128 stands for zero in the data rows.
Some points, one per row:
[130 181 180 139 149 93 136 139 103 151 147 73 150 166 106 123 207 39 148 172 100 117 167 89 190 171 142 63 185 133 162 76]
[135 111 211 88 29 195 127 63 169 161 139 2 88 120 196 142 135 54 119 180 189 84 127 144 159 96 146 113 158 175 134 49]
[120 149 61 152 180 89 118 247 118 48 96 255 122 102 63 50 95 255 114 27 52 217 64 104 79 139 111 186 30 42 66 221]
[95 114 108 169 191 95 153 169 96 126 143 184 132 129 111 140 117 165 108 111 77 147 168 116 106 172 116 137 137 115 145 180]
[148 208 145 176 186 89 131 144 76 137 150 110 187 184 48 132 230 15 165 174 89 166 133 47 255 171 119 66 175 94 178 76]
[120 139 49 140 213 78 136 247 135 73 107 255 144 118 116 87 72 236 89 48 64 173 96 138 85 127 101 132 39 21 80 201]
[143 136 200 88 0 209 97 69 234 112 138 47 112 86 185 93 150 79 147 97 221 111 81 136 233 65 141 101 124 173 94 31]
[138 117 130 113 111 122 151 102 100 154 84 91 128 143 132 153 120 113 117 135 124 107 142 138 111 131 148 143 133 136 162 139]
[123 103 135 123 103 149 112 96 123 140 170 73 141 144 138 132 133 93 125 162 122 114 170 113 124 142 124 117 149 140 155 124]
[129 152 210 41 29 200 97 83 220 95 117 61 91 56 170 24 106 135 154 86 207 119 67 128 233 93 156 125 95 125 66 61]
[131 154 182 160 125 140 139 131 107 153 151 58 155 164 134 176 227 33 123 197 102 122 161 125 222 145 150 62 181 150 166 87]
[103 86 91 116 105 164 115 168 150 85 120 207 110 102 126 76 47 241 130 26 160 154 102 137 76 103 116 200 69 93 80 151]
[113 167 116 160 187 121 122 143 97 111 143 137 167 152 59 120 186 74 132 127 127 146 135 81 151 164 95 106 129 101 154 129]
[121 120 119 106 95 144 116 95 135 143 109 104 120 124 149 99 98 136 117 112 138 108 126 141 86 126 140 129 115 146 114 151]
[155 194 197 129 154 97 129 166 114 98 138 87 132 132 62 100 214 39 158 118 118 175 112 81 255 138 104 88 158 83 140 38]
[141 159 143 143 134 111 147 175 141 100 112 163 138 136 113 98 164 142 153 117 88 156 98 96 220 132 133 72 108 79 100 131]
[145 158 185 76 50 142 115 108 159 128 128 111 130 103 138 84 135 96 140 106 144 146 138 117 212 122 141 113 131 82 100 43]
[163 180 165 103 105 116 125 124 183 113 127 164 133 115 131 55 147 114 162 47 124 143 35 120 255 94 126 121 100 56 89 62]
[100 110 60 176 175 116 152 130 98 147 117 127 133 143 136 197 108 129 125 165 139 118 191 133 42 177 132 141 159 194 142 183]
[142 182 151 118 105 127 108 138 152 104 172 107 150 100 119 114 191 78 169 124 111 151 105 112 233 98 135 63 122 107 130 67]
[115 81 161 114 96 148 154 18 146 186 141 31 122 157 163 185 158 86 123 226 172 70 154 142 117 138 137 126 215 186 184 113]
[123 82 132 111 101 163 129 54 180 152 120 103 101 120 154 124 87 165 118 138 158 92 115 159 115 123 131 161 123 141 140 128]
[106 129 181 112 54 157 120 75 167 155 113 55 94 127 157 131 120 113 133 136 167 115 124 113 143 117 159 87 152 163 149 73]
[98 51 99 119 88 144 124 113 196 125 91 187 85 94 180 86 15 232 88 54 157 108 136 150 18 100 119 178 95 132 77 176]
[117 71 152 67 12 210 75 71 216 111 139 93 102 90 195 56 42 161 112 78 167 95 112 136 102 88 143 140 90 117 86 115]
[105 68 78 154 183 121 164 109 58 119 161 94 115 145 126 234 112 152 112 197 145 92 196 144 17 178 121 166 198 177 175 198]
[123 66 88 116 128 148 171 61 102 174 138 56 152 165 166 226 107 121 112 209 152 67 199 151 22 139 162 137 190 211 185 147]
[165 215 193 156 176 66 136 175 83 139 151 119 160 194 48 138 255 0 161 169 111 137 133 93 255 183 150 41 192 107 157 104]
[122 197 164 150 172 101 157 140 72 138 172 108 168 162 105 148 222 40 143 132 84 136 162 78 195 163 128 96 155 117 155 142]
[126 67 202 63 20 203 91 88 246 137 107 61 53 53 199 56 84 184 109 111 215 97 58 151 117 68 131 130 85 161 97 78]
[137 78 111 179 187 111 150 145 26 155 157 130 158 158 118 252 147 124 141 195 96 86 185 155 0 170 112 150 209 151 200 204]
[140 173 141 173 215 80 150 144 39 150 138 127 155 172 77 197 201 26 131 210 85 100 197 117 155 184 112 91 174 92 163 143]
[137 182 175 135 135 112 132 126 131 145 130 131 145 131 78 122 126 70 133 138 133 132 132 85 141 134 135 101 126 79 146 117]
[107 150 57 218 228 26 170 213 17 131 114 164 160 179 38 172 179 145 122 169 32 125 180 84 86 201 87 123 186 95 204 188]
[135 193 158 140 151 98 135 163 91 98 155 142 177 156 96 159 202 69 145 149 109 123 136 114 195 125 139 83 137 119 117 92]
[131 60 138 142 109 170 128 56 66 202 151 27 105 137 177 243 108 117 128 214 162 39 179 170 0 148 140 149 221 222 215 161]
[113 130 64 142 192 65 117 170 121 114 110 220 147 153 115 112 98 178 105 89 78 157 121 136 97 126 118 156 101 88 111 188]
[158 177 141 150 167 99 130 181 106 70 164 154 162 166 50 114 208 56 185 117 110 189 119 87 232 167 70 104 137 94 111 80]
[110 29 91 149 121 136 141 68 141 178 102 54 105 144 170 195 70 156 93 197 177 67 186 149 0 152 109 181 165 215 169 166]
[127 144 100 157 192 79 146 146 87 154 161 132 149 181 122 195 175 122 131 190 98 113 208 142 119 161 142 107 175 133 175 151]
[141 166 212 101 111 122 98 105 131 137 168 47 151 141 102 158 217 35 150 209 167 129 150 104 193 136 156 54 171 132 183 57]
[140 207 134 113 147 94 109 174 138 40 100 225 127 125 81 11 133 165 144 10 91 209 38 133 242 109 80 133 53 8 75 110]
[134 153 84 153 196 85 149 175 80 99 100 181 159 144 77 113 146 127 114 115 67 147 101 125 141 144 109 122 109 59 139 152]
[139 168 138 93 102 109 100 170 145 81 114 198 149 114 99 1 109 173 120 52 94 159 70 121 190 106 142 137 67 61 57 133]
[142 181 169 95 60 145 88 169 185 66 117 155 134 83 101 0 155 145 128 48 155 189 55 107 244 80 146 76 83 73 69 48]
[151 136 207 53 0 196 90 72 231 117 139 72 98 78 154 50 113 114 146 77 200 124 53 144 210 82 174 111 108 146 94 33]
[131 114 180 121 71 127 143 47 132 183 138 38 108 164 161 192 153 65 136 199 173 54 158 156 100 101 162 77 190 201 201 116]
[102 91 124 136 99 132 149 61 139 167 163 37 107 115 148 185 130 113 163 192 145 99 136 132 120 131 144 127 188 227 189 138]
[131 82 171 88 126 135 98 94 150 174 140 72 102 137 145 119 126 94 123 164 142 120 127 102 131 129 110 115 124 117 165 131]
[106 1 103 138 87 155 133 64 179 159 115 142 68 79 198 150 32 220 70 130 163 108 125 155 0 116 125 185 115 171 122 193]
[113 90 104 144 123 119 147 64 96 187 131 34 156 164 156 237 139 110 159 219 157 82 176 138 56 156 159 132 189 215 185 161]
[153 169 164 101 128 119 98 106 134 95 119 154 114 130 109 90 148 125 182 107 148 131 102 86 180 99 109 96 95 109 94 115]
[112 129 119 114 51 151 100 77 181 149 105 69 148 83 193 112 84 176 123 114 168 121 107 154 119 66 160 152 122 148 138 109]
[113 84 65 132 152 132 125 119 106 145 95 158 120 119 148 137 37 197 101 82 117 106 135 140 29 120 136 187 85 152 116 196]
[111 31 96 72 64 190 108 82 197 145 79 133 73 109 236 110 0 252 88 92 186 86 120 189 3 81 149 192 83 165 80 190]
[116 70 166 103 93 172 113 39 181 191 122 61 94 143 178 146 101 135 123 184 192 63 158 175 108 99 149 118 162 206 146 128]
[113 80 141 130 86 139 163 64 149 181 135 65 109 132 162 195 107 115 106 210 167 77 210 146 50 130 158 115 181 203 174 142]
[115 159 93 157 174 90 166 173 99 94 141 216 138 160 72 86 173 155 147 92 57 169 117 139 158 160 109 144 97 84 141 176]
[118 104 159 126 100 154 108 50 148 179 156 25 139 163 154 175 186 31 151 198 194 90 173 109 126 134 130 73 173 181 191 76]
[121 75 127 132 87 139 141 92 134 182 133 59 93 124 146 204 154 122 135 182 189 71 154 100 91 125 141 136 185 210 153 146]
16 more points follow, each with its number after it:
[111 125 70 163 208 77 169 165 100 128 143 129 121 177 116 188 125 151 92 165 116 114 152 130 88 140 141 127 154 149 180 155] 0
[129 108 186 138 60 146 141 44 145 201 165 0 108 162 165 215 175 10 136 239 172 36 177 122 133 140 151 67 201 227 176 108] 1
[140 203 162 111 147 90 146 171 121 111 155 129 143 132 77 94 203 39 144 120 73 161 90 87 232 149 127 71 151 86 147 113] 2
[139 173 136 131 157 81 114 155 103 124 133 143 167 163 74 117 181 96 156 162 115 156 118 102 185 142 151 103 132 99 123 96] 3
[107 131 100 141 168 119 122 159 80 154 144 105 133 145 118 158 131 161 116 143 96 108 149 126 58 125 123 107 151 169 160 167] 4
[135 115 148 116 100 129 143 78 151 155 149 71 83 137 135 149 118 73 123 187 136 91 159 125 122 146 116 107 191 132 186 116] 5
[117 59 145 74 50 188 84 89 194 129 104 103 73 60 181 61 42 233 99 77 181 86 90 176 78 100 153 206 72 145 90 151] 6
[115 132 126 153 164 66 177 188 47 120 155 160 133 139 110 186 165 115 147 141 82 135 165 113 120 148 111 124 168 140 148 134] 7
[134 151 82 148 154 115 149 166 97 116 127 166 151 167 122 161 140 98 127 155 81 127 167 130 150 142 141 105 117 112 124 139] 8
[139 144 187 68 91 117 113 93 186 145 134 118 141 121 121 74 100 94 119 109 174 141 67 135 170 95 143 96 128 92 119 85] 9
[166 207 151 141 172 87 162 186 79 102 124 154 144 167 71 105 175 47 147 129 69 155 117 91 253 168 125 87 164 84 123 112] 10
[155 160 75 141 166 91 129 227 108 90 126 251 176 143 52 72 118 177 137 79 74 195 94 121 166 135 117 157 76 56 58 148] 11
[94 79 156 97 103 141 113 79 153 161 128 63 84 120 150 121 113 124 106 159 173 61 170 147 100 152 135 144 153 161 163 150] 12
[129 133 109 135 178 100 132 142 104 122 112 148 118 143 114 150 128 138 110 136 137 128 148 114 93 150 136 114 121 128 106 129] 13
[120 161 109 160 225 78 160 183 69 124 117 172 156 153 92 157 164 88 132 160 91 121 157 116 116 155 110 131 147 114 143 157] 14
[116 77 156 133 160 149 129 104 78 165 166 47 122 156 156 252 140 60 130 237 162 123 195 104 76 134 130 110 181 203 154 107] 15
Which two of these numbered points are nearest to each point below, ignoring the 3 directions in which the first points spread most? Their numbers follow each, nearest first.
[135 142 97 152 199 75 153 179 78 118 102 159 130 153 74 155 144 149 117 149 113 125 157 101 125 161 120 112 145 119 121 130] > 13 14
[130 131 134 167 176 145 114 132 43 177 168 53 135 170 137 255 159 72 157 195 127 81 166 116 58 161 133 117 215 189 184 165] > 4 14
[168 152 209 58 17 196 113 72 230 132 113 38 52 99 174 66 105 81 142 105 190 99 88 133 233 93 158 106 120 151 87 71] > 10 1
[128 100 37 133 144 104 133 197 145 93 112 255 134 100 116 77 23 255 85 69 104 163 91 167 49 87 110 170 76 54 62 220] > 11 3
[143 153 137 115 201 108 121 214 85 54 138 206 155 128 100 100 130 125 123 100 94 209 86 86 181 121 100 111 87 79 55 97] > 15 13
[132 159 154 119 101 147 144 99 169 144 141 53 99 132 140 149 146 95 111 168 172 114 127 125 159 119 156 98 157 166 166 64] > 0 13
[128 155 194 102 85 119 133 205 159 98 168 143 151 121 97 106 203 56 193 99 120 125 82 96 255 86 126 75 94 71 98 23] > 7 14
[128 198 160 154 155 102 135 128 69 146 165 101 162 173 97 176 247 0 159 195 79 133 201 88 249 172 149 59 188 122 175 60] > 8 14
[113 150 89 148 171 106 131 197 85 74 141 159 123 87 104 136 136 137 136 100 73 170 145 130 147 129 119 131 119 86 119 138] > 7 14
[143 110 108 109 68 178 134 115 176 128 112 116 104 126 162 133 98 112 134 126 141 117 91 160 141 108 140 124 106 162 103 132] > 8 1
[117 125 70 126 148 125 112 212 128 60 130 238 107 67 120 81 41 236 112 36 85 179 91 142 105 94 104 166 66 71 56 180] > 7 4
[95 28 91 131 140 150 136 110 133 148 123 117 91 98 167 156 58 229 81 122 160 84 152 157 0 132 139 225 112 164 136 195] > 6 12
[143 199 172 132 139 83 133 141 83 123 159 81 182 168 68 147 251 17 148 184 126 164 146 76 253 135 131 69 170 134 175 29] > 3 13
[128 168 148 128 144 121 145 122 126 147 142 64 134 166 122 169 154 72 117 176 147 114 140 128 169 120 141 89 178 153 183 80] > 0 14
[119 120 210 103 89 143 137 46 153 191 152 0 125 156 134 148 207 15 135 215 178 64 190 123 184 166 154 84 195 175 223 84] > 12 6
[108 100 89 166 221 71 160 147 54 150 143 138 144 166 77 170 170 102 118 175 80 97 208 113 92 205 116 140 176 131 195 195] > 12 6
[103 69 108 173 125 133 140 76 96 178 138 69 91 157 165 217 119 120 106 212 126 63 186 137 16 160 125 138 182 207 187 197] > 1 2
[133 72 84 128 124 141 141 120 146 147 77 143 54 114 168 149 40 190 95 97 119 84 130 156 60 133 147 173 113 142 112 203] > 10 1
[155 122 177 78 23 191 91 115 196 121 135 81 131 96 154 34 96 99 119 70 182 144 67 127 192 94 128 125 86 132 86 12] > 11 3
[146 157 177 83 60 185 119 67 144 178 114 11 138 157 150 162 153 28 160 177 164 103 151 104 195 118 200 66 151 150 161 44] > 8 3
[145 145 157 121 195 109 130 182 80 92 165 151 151 144 105 133 162 82 129 147 112 182 145 76 165 148 119 108 118 105 99 89] > 15 13
[134 84 110 120 119 167 146 122 125 113 115 142 91 131 162 157 49 199 83 127 148 101 136 145 10 135 134 171 102 155 88 166] > 13 14
[138 147 130 144 236 84 143 195 48 98 172 167 156 173 79 173 188 91 125 176 88 159 169 74 157 155 103 101 148 118 128 111] > 15 13
[123 148 93 140 166 110 157 153 150 87 138 185 108 134 92 79 111 164 89 98 127 162 98 135 132 135 133 107 108 127 125 149] > 0 2
[148 155 142 70 52 162 106 79 160 146 109 98 76 113 180 112 91 163 154 87 165 123 105 150 164 84 141 146 124 117 94 102] > 10 3
[134 107 153 130 90 159 136 104 148 177 122 71 115 133 148 179 166 125 145 178 140 94 155 113 150 133 141 102 159 154 145 142] > 1 6
[94 73 113 153 133 159 146 44 120 137 142 43 100 147 137 186 147 112 100 212 195 71 230 143 62 162 116 100 207 203 182 151] > 12 13
[107 87 196 76 50 172 109 92 166 175 120 32 107 90 189 149 106 134 123 163 166 61 115 173 74 89 164 100 154 179 152 87] > 4 14
[152 206 163 81 90 124 121 144 147 67 154 157 117 81 119 66 145 95 189 51 125 147 85 121 248 79 99 77 90 63 83 44] > 7 14
[111 116 139 116 152 147 120 108 122 133 112 112 109 119 156 156 111 101 113 156 142 82 142 139 86 123 115 139 134 170 138 125] > 14 13
[112 113 114 110 81 148 90 106 168 78 114 134 119 103 139 76 94 169 135 69 165 156 81 143 135 99 125 163 72 115 75 110] > 3 13
[105 100 87 166 207 99 162 132 70 170 122 121 121 152 122 225 146 80 116 210 121 74 199 131 46 170 110 137 173 176 187 162] > 14 13
[151 185 94 144 190 109 100 253 70 75 126 243 136 131 110 93 100 188 150 21 65 176 63 115 111 125 102 155 80 62 74 182] > 4 14
[135 68 117 111 83 171 137 45 157 197 97 44 99 138 198 177 80 135 74 186 173 77 155 153 58 117 170 148 162 208 153 146] > 10 3
[105 76 98 169 190 120 151 99 119 207 117 80 119 174 141 229 134 119 116 252 178 104 208 131 8 170 108 122 150 201 184 142] > 13 3
[96 50 56 170 154 115 137 129 76 178 134 128 149 142 140 210 93 156 73 178 79 108 183 161 0 167 129 162 189 157 196 229] > 2 6
[142 145 163 145 126 118 119 183 145 126 153 113 74 109 112 156 157 92 151 120 143 152 118 122 161 142 114 110 137 146 131 104] > 7 1
[175 193 138 147 155 118 146 213 61 113 125 157 131 137 87 108 202 110 151 115 66 165 125 111 197 129 114 102 119 78 113 102] > 7 4
[110 102 61 158 184 106 149 160 176 87 118 234 87 118 123 85 48 240 64 76 120 152 101 141 59 139 148 158 91 144 105 197] > 0 13
[150 100 222 39 43 215 85 64 212 113 135 43 75 88 203 106 94 93 123 154 225 126 99 124 164 54 150 111 114 175 86 30] > 15 13
[106 144 61 140 203 95 155 220 74 90 119 255 136 115 108 71 95 211 81 61 29 194 99 109 67 129 92 172 87 57 85 219] > 2 14
[155 175 143 110 110 86 89 121 142 94 144 135 155 153 88 102 165 74 130 126 125 164 85 112 234 100 123 97 137 87 123 53] > 3 11
[126 107 84 191 227 60 154 165 50 120 156 145 143 178 77 225 174 85 156 164 106 155 176 103 93 193 74 151 161 157 162 166] > 15 13
[150 190 102 131 160 132 105 192 141 69 100 229 129 122 122 30 114 182 119 34 64 184 56 133 201 108 136 135 41 50 47 125] > 8 14
[131 127 51 189 249 74 139 220 95 134 117 234 144 162 79 139 121 161 111 144 90 186 146 109 50 160 81 127 83 83 117 177] > 13 3
[86 51 118 127 125 133 152 84 132 197 128 27 117 136 168 201 130 131 101 212 130 76 178 149 53 161 161 133 179 218 200 167] > 2 6
[128 123 187 80 45 174 100 59 202 162 119 72 108 91 150 95 55 98 120 121 218 93 99 137 113 91 158 112 114 129 124 92] > 9 14
[117 71 95 144 126 153 86 96 128 137 112 163 47 112 165 170 27 201 74 129 131 108 136 155 2 136 136 186 103 153 119 185] > 13 1
[152 169 170 70 49 164 137 104 167 117 144 64 136 143 161 91 162 59 181 134 140 110 112 115 229 121 147 91 121 136 96 67] > 8 10
[104 141 21 155 173 99 159 244 102 63 79 255 137 114 112 61 44 229 141 0 61 160 99 140 95 145 119 176 52 119 51 227] > 10 1
[128 117 114 129 155 133 138 154 117 113 145 150 138 135 140 147 104 151 128 107 118 156 163 137 70 118 101 154 92 134 123 137] > 15 14
[108 61 63 128 123 126 131 71 121 164 128 95 145 138 180 212 85 167 143 156 144 95 151 151 11 141 139 164 152 202 159 188] > 3 11
[108 83 155 112 79 149 154 18 152 197 141 0 114 127 158 202 178 65 172 224 163 79 149 129 142 138 151 99 202 238 205 94] > 2 3
[130 146 153 69 69 154 93 120 198 149 109 121 131 75 147 77 123 150 154 92 140 123 69 120 185 90 162 151 89 116 73 85] > 3 14
[115 119 134 159 150 130 167 68 147 172 142 43 118 168 138 188 163 82 99 205 174 102 164 141 100 159 161 80 199 225 199 112] > 0 13
[121 132 140 130 132 121 137 122 141 149 100 145 132 110 128 116 47 127 101 118 136 104 125 142 70 130 155 119 112 98 120 163] > 9 14
[100 105 91 115 130 138 141 171 139 93 109 193 115 95 152 126 73 224 108 89 124 106 96 158 30 112 119 167 83 103 97 177] > 14 7
[108 97 163 108 67 148 82 46 205 159 135 64 82 115 152 106 105 96 137 147 224 99 156 141 143 104 121 96 137 165 125 87] > 12 13
[169 184 130 86 126 117 108 206 126 58 133 223 140 137 62 43 93 142 154 59 128 186 64 93 202 120 124 128 71 29 49 130] > 11 3
[146 130 95 130 129 115 116 163 115 115 112 207 116 79 99 39 54 208 94 49 84 196 76 119 73 102 85 173 88 49 85 143] > 5 9
[134 172 146 140 146 117 164 140 140 141 140 106 128 182 136 165 185 84 147 156 122 129 113 113 162 142 129 94 167 159 160 116] > 0 2
[130 179 152 137 135 133 119 194 157 88 134 183 150 89 95 47 157 104 109 72 106 165 116 120 219 86 109 88 91 69 89 87] > 14 8
[110 95 121 148 117 152 117 70 110 169 131 60 103 134 162 218 119 138 114 182 156 75 158 158 1 133 160 139 175 216 193 190] > 4 6
[100 81 173 56 8 187 88 59 200 129 127 75 104 72 205 86 21 142 127 90 180 77 73 171 97 70 167 139 92 148 103 113] > 2 1
[148 143 102 139 141 112 127 179 135 107 138 206 155 114 98 81 100 169 114 107 99 169 84 143 153 104 115 107 107 32 73 142] > 11 3
[100 77 127 139 132 177 107 67 139 164 124 50 119 157 135 157 123 102 111 179 188 91 171 126 64 149 112 148 143 193 163 141] > 12 6
[112 56 86 174 178 151 137 128 92 155 140 158 107 142 122 182 108 167 97 159 128 130 157 126 0 159 90 167 133 169 142 214] > 15 1
[146 183 181 127 117 96 142 84 131 158 154 78 183 139 110 138 189 34 157 185 152 131 143 92 240 136 133 69 188 112 178 51] > 9 3
[145 135 134 140 180 121 176 121 64 145 123 91 126 172 120 211 138 90 119 207 125 100 191 122 71 161 141 120 169 168 152 139] > 13 14
[131 109 139 100 46 155 101 51 190 152 104 87 70 102 215 137 80 153 148 113 169 80 110 158 84 93 152 139 128 198 91 135] > 1 14
[106 75 96 117 132 141 119 133 149 121 130 174 85 103 166 130 40 220 97 98 143 101 138 172 57 100 158 155 117 152 128 160] > 0 14
[142 144 207 79 80 136 104 157 156 121 128 96 126 74 152 69 137 144 132 103 127 110 84 158 140 96 145 92 107 111 113 76] > 4 6
[101 60 72 179 208 142 176 88 90 157 150 133 115 182 162 225 78 163 66 184 127 112 201 157 1 160 143 206 173 203 166 188] > 0 14
[111 127 115 121 137 139 163 173 112 88 120 185 124 147 113 119 104 158 166 84 101 138 130 99 100 126 87 98 132 98 107 159] > 7 1
[144 144 109 147 144 116 108 201 96 101 147 151 139 134 89 126 132 146 155 113 98 156 138 113 119 119 110 115 91 102 113 137] > 4 11
[120 96 171 84 26 158 93 85 247 140 101 91 71 117 188 79 108 153 160 116 188 107 65 143 181 72 106 108 90 127 93 77] > 1 3
[123 139 115 147 153 113 142 132 94 166 145 144 125 163 126 162 157 88 144 158 85 115 164 119 102 141 107 98 133 127 158 145] > 1 14
[120 150 94 132 127 115 132 175 160 69 120 214 123 102 145 107 96 163 127 62 108 166 93 163 157 105 120 134 96 83 74 139] > 8 14
[131 170 138 156 217 43 146 222 58 123 141 192 172 171 71 147 223 82 167 118 72 183 124 71 188 172 100 110 130 98 158 126] > 7 14
[83 47 121 145 122 151 132 96 139 175 129 54 142 99 163 192 107 155 113 209 149 64 173 162 41 154 159 156 163 177 181 162] > 6 3
[126 115 91 105 132 163 105 135 141 123 91 156 98 159 152 99 40 203 83 78 147 120 95 143 44 96 132 177 64 137 86 172] > 13 14
[135 175 120 139 158 121 119 133 123 107 121 185 178 128 79 88 136 144 120 96 95 161 102 129 170 129 134 130 98 78 104 96] > 3 11
[136 144 141 131 167 83 144 142 119 125 122 140 117 133 102 140 159 118 131 133 136 128 129 119 144 155 121 98 155 131 147 112] > 13 14
[137 205 125 145 205 67 141 133 48 151 165 157 206 154 70 129 221 63 181 170 48 171 180 80 227 168 109 68 156 71 159 91] > 3 11
[150 159 120 122 162 109 120 176 125 72 144 178 141 125 114 66 103 153 156 61 98 200 108 127 149 111 88 137 71 62 86 116] > 15 14
[97 42 54 148 106 126 123 121 124 146 105 124 116 124 141 160 77 195 133 153 159 97 166 171 0 137 128 186 122 186 148 200] > 3 11
[123 161 166 125 128 106 150 80 118 156 173 48 148 130 101 167 242 38 199 206 117 126 133 108 244 145 148 68 202 182 184 82] > 2 3
[144 165 86 119 121 98 138 166 126 83 88 224 111 107 113 29 53 232 144 4 100 161 88 144 102 115 121 188 60 62 48 171] > 10 14
[117 30 136 99 66 156 107 52 157 118 126 104 113 117 167 124 82 151 122 132 197 86 107 133 58 111 127 166 108 162 138 126] > 3 6
[127 159 151 100 120 116 79 161 145 46 125 170 138 102 73 37 144 130 122 61 127 161 66 142 241 120 131 130 71 72 85 100] > 6 12
[138 122 190 90 33 150 118 35 153 173 136 0 110 130 135 159 186 49 162 210 212 78 173 106 175 139 164 78 205 204 197 49] > 3 6
[89 53 135 129 97 158 145 53 129 198 130 44 95 155 168 238 131 119 133 246 197 33 228 138 17 157 159 119 196 208 201 183] > 12 1
[155 123 197 65 27 177 109 117 153 117 138 97 98 92 138 68 148 131 144 114 165 132 120 119 177 77 135 116 131 126 81 88] > 7 6
[158 172 158 109 116 106 103 153 167 79 133 197 124 88 103 25 115 131 95 42 100 187 73 111 225 109 119 112 92 54 76 87] > 5 2
[139 110 169 135 98 162 138 59 123 158 167 69 145 143 134 181 173 46 179 194 158 132 180 107 130 146 114 119 174 169 165 74] > 11 3
[144 199 112 129 148 117 145 187 119 111 144 156 197 144 88 90 175 115 161 110 86 179 113 99 237 120 127 83 122 88 86 135] > 11 8
[119 98 144 117 110 175 117 118 154 120 124 81 132 97 163 106 169 132 113 121 139 124 104 143 152 127 103 165 135 142 143 111] > 6 14
[116 152 79 143 172 118 107 236 125 97 149 248 129 93 97 58 129 175 127 69 79 210 98 112 146 110 93 122 81 59 80 158] > 4 14
[143 205 144 112 128 133 113 170 138 84 123 165 156 128 105 57 169 121 133 75 92 171 85 112 229 117 134 101 69 77 77 84] > 8 14
[109 53 81 142 80 157 130 66 147 140 113 83 77 108 186 163 55 202 92 142 159 90 128 201 40 135 136 210 130 183 129 181] > 6 10
[126 171 139 128 133 147 117 133 126 114 136 115 159 130 128 132 143 90 101 108 133 129 121 132 150 122 141 152 124 132 134 97] > 14 6
[140 161 164 123 107 102 134 126 164 129 126 100 150 132 125 106 188 48 139 132 151 116 95 108 242 93 137 108 153 112 128 36] > 14 0
[113 92 114 137 149 142 129 91 139 134 110 106 96 119 166 155 127 146 82 145 143 102 137 172 52 111 116 151 106 166 147 167] > 14 13
[145 206 167 109 96 118 101 155 147 66 150 115 143 104 81 40 186 99 152 75 120 157 78 119 255 104 130 95 117 55 85 62] > 6 3
[118 115 127 154 156 133 111 140 124 166 163 92 132 132 115 171 184 83 136 194 123 128 195 106 137 138 112 93 184 165 184 113] > 4 14
[148 165 149 133 145 114 136 172 157 117 173 153 182 141 107 82 209 52 183 133 118 186 92 86 249 131 91 67 106 76 120 66] > 11 14
[100 35 64 157 148 165 149 154 123 123 118 153 121 88 154 119 93 221 84 113 114 121 130 162 31 126 87 227 101 144 127 215] > 6 14
[139 130 189 95 65 155 122 51 171 149 114 97 109 86 165 117 145 99 150 128 157 115 118 137 191 115 118 129 131 125 109 65] > 14 6
[151 110 124 113 74 152 139 99 159 95 94 153 98 87 146 84 40 206 121 35 147 143 53 159 66 100 133 199 91 115 58 149] > 10 14
[112 78 80 187 209 96 133 91 51 176 129 117 117 176 137 241 117 145 131 211 105 90 209 164 27 178 123 134 161 184 166 185] > 13 3
[120 128 93 139 173 141 102 174 140 69 114 196 132 145 76 56 105 152 117 52 114 160 89 99 119 142 76 150 73 65 100 162] > 12 14
[141 195 106 123 177 106 102 214 134 80 110 245 140 113 112 44 86 181 92 3 94 185 68 116 164 101 143 177 48 58 50 159] > 14 13
[126 138 244 56 0 184 93 96 255 113 114 54 48 79 208 64 118 127 143 65 239 134 34 167 229 53 165 109 113 177 84 8] > 0 7
[134 171 76 183 201 71 135 192 76 77 131 177 151 155 58 117 176 145 128 121 59 170 102 123 196 167 110 142 132 66 124 167] > 6 3
[124 66 104 137 111 166 111 97 207 182 105 124 98 107 159 124 57 190 112 135 193 129 134 156 13 101 117 138 76 157 117 114] > 13 3
[133 156 117 169 225 77 172 182 85 108 133 139 188 178 56 147 237 49 130 186 112 127 188 91 171 142 86 96 150 116 164 80] > 14 13
[111 85 138 95 123 159 142 112 140 152 128 140 102 128 174 134 88 162 130 131 120 94 138 134 101 129 126 153 108 136 130 134] > 14 10
[99 61 63 156 130 136 124 117 118 119 123 134 112 94 154 149 35 235 73 138 139 86 141 167 3 132 130 195 133 171 121 200] > 6 3
[122 136 114 126 136 122 121 122 128 113 119 163 139 128 131 82 83 155 121 89 95 130 116 129 87 140 136 138 103 112 115 186] > 2 1
[149 165 185 109 116 98 94 158 155 78 122 172 120 89 120 55 156 157 135 66 85 174 64 127 255 131 124 109 92 72 63 100] > 6 10
[130 129 128 114 71 152 94 146 170 56 108 156 106 81 139 49 104 190 129 64 138 166 37 145 199 102 128 162 86 94 68 129] > 6 10
[118 96 159 126 68 168 92 48 188 192 124 50 107 115 161 170 144 101 100 182 240 93 177 144 113 113 158 145 126 173 129 66] > 13 3
[135 119 124 132 137 137 147 83 134 130 138 116 159 153 118 120 160 102 131 179 133 128 126 119 155 146 119 120 138 117 148 99] > 3 11
[155 195 203 143 114 110 133 104 72 149 146 68 151 149 96 176 253 5 149 194 101 107 166 108 244 153 146 93 183 148 172 48] > 6 14
[124 135 85 137 163 124 141 172 96 92 140 148 120 102 116 152 106 180 97 115 98 158 131 146 108 108 130 147 109 127 116 141] > 0 4
[128 106 156 66 21 210 69 19 218 117 107 56 80 58 220 90 49 137 119 101 207 106 73 188 127 58 138 160 85 159 105 57] > 14 13
